In the rows, 128 means zero.
Each path below is one point turned by a fixed rotation once a step. After each direction that follows a path, write how fast that rotation turns it, in deg/step (0 if it stays still).
Each turn is a multiple of 5 degrees from 10 to 175, or 0.
Each row of a path follows its step; steps can be skipped.
Rotation 1:
step 0: [132 125 128 140 113 125 123 121 114 129 117 132 130 113 140 111 122 121
 135 125 135 116 117 117 125 125 125 134 119 129 135 125 127 121 141 121
 111 133 116 138 125 124 131 142 128 125 136 140 133 133 134 131 134 111
 127 122 117 134 128 121 118 137]
step 3: [143 113 131 133 123 129 123 123 127 131 122 112 128 118 136 118 131 132
 123 118 138 120 112 119 122 112 125 122 123 129 139 127 135 128 141 131
 115 137 130 131 140 124 129 135 125 105 134 136 124 122 148 131 120 127
 134 129 125 124 126 126 122 120]
step 5: [132 126 125 138 129 129 115 117 135 142 124 106 135 120 132 139 125 132
 140 132 135 120 118 127 130 126 135 134 119 121 125 130 118 114 136 134
 127 134 127 129 121 115 133 129 118 117 131 133 121 124 132 134 147 123
 143 142 129 136 124 134 139 138]
step 9: [145 142 138 129 120 114 135 124 137 124 119 125 129 125 133 140 134 125
 149 130 137 120 115 130 129 127 120 126 125 131 133 134 130 124 131 124
 110 129 135 141 127 127 137 133 137 123 136 147 113 128 127 131 123 114
 126 128 123 127 127 116 116 125]
step 11: [136 134 125 119 143 117 132 122 124 133 135 121 137 119 131 127 136 120
 138 124 142 136 129 125 137 121 136 130 114 138 137 129 135 128 150 127
 120 129 122 111 121 116 131 133 131 118 131 137 117 118 135 124 126 127
 146 133 133 131 120 127 117 126]
step 14: [128 123 139 119 135 114 134 126 131 136 128 119 120 126 141 138 133 109
 140 136 137 125 121 131 135 123 136 123 111 121 139 123 132 120 146 117
 138 130 132 121 124 117 137 137 122 114 131 135 133 127 128 130 131 126
 128 130 127 135 127 134 127 148]
step 15: [130 125 128 132 117 126 129 123 116 132 118 110 138 115 126 124 126 129
 138 126 116 133 113 128 136 122 121 119 124 126 151 127 131 122 131 126
 108 136 132 143 124 129 125 133 126 120 127 130 130 136 134 142 114 133
 133 127 128 145 115 129 126 129]
step 18: [135 127 129 148 118 113 130 108 116 139 127 122 127 122 126 120 117 131
 135 137 129 125 112 117 133 114 133 129 124 123 138 130 128 121 129 134
 114 138 141 132 131 130 126 127 136 120 134 139 120 124 129 136 129 117
 112 131 139 131 119 127 127 134]
step 20: [125 129 123 131 130 125 141 113 120 142 122 109 121 125 130 109 135 125
 140 122 129 122 132 123 134 124 123 125 129 137 126 128 117 114 142 127
 121 143 124 127 113 123 134 138 123 119 116 142 121 118 133 127 129 126
 131 145 121 124 131 131 127 137]
step 21: [145 123 130 126 118 137 126 110 136 131 134 109 136 115 132 132 127 126
 134 132 142 125 110 132 124 130 131 130 120 125 131 131 130 133 128 136
 119 133 136 134 132 136 128 118 123 125 130 139 114 124 132 143 128 122
 123 145 133 124 118 119 115 134]
step 26: [125 136 142 124 129 113 134 114 130 137 141 123 120 128 140 134 139 130
 134 129 127 126 124 131 146 114 134 126 126 133 141 127 129 131 142 126
 128 148 125 123 122 130 143 117 136 130 139 143 120 134 139 137 130 133
 123 137 135 137 129 129 127 133]
Directions:
[131 128 126 130 129 130 129 126 130 127 126 128 128 128 129 127 127 127
 127 127 128 126 126 130 126 126 130 130 128 129 125 129 128 125 132 127
 132 124 126 127 129 127 126 127 126 129 131 130 130 126 130 124 129 130
 132 121 130 129 127 128 126 130]	130
[129 128 127 129 130 129 127 125 129 127 130 127 128 125 128 126 129 125
 128 129 123 129 131 128 124 133 124 129 127 128 126 130 129 126 128 131
 126 129 121 130 129 127 129 127 128 127 127 130 131 126 126 131 128 125
 130 128 126 128 132 130 125 125]	90
[129 124 130 127 128 128 129 130 127 127 123 130 128 127 130 128 129 127
 129 129 127 123 131 125 129 130 127 128 126 133 130 127 129 127 127 125
 131 128 130 124 126 128 129 131 125 126 131 131 126 128 130 125 126 126
 130 128 126 127 131 131 127 124]	130
[125 128 125 129 126 128 124 128 128 128 124 128 128 130 125 128 127 127
 127 125 128 125 129 126 129 125 125 126 130 126 124 130 126 125 126 125
 127 129 126 130 126 127 127 132 124 128 125 128 129 130 129 130 128 127
 130 128 125 133 127 128 131 130]	145
[127 126 128 127 127 125 129 127 124 125 126 127 128 126 128 124 124 128
 127 131 132 129 128 129 128 131 126 123 126 126 131 125 131 125 125 129
 128 128 126 128 127 128 127 129 125 130 126 129 132 126 129 127 129 128
 126 128 133 126 127 127 130 129]	20
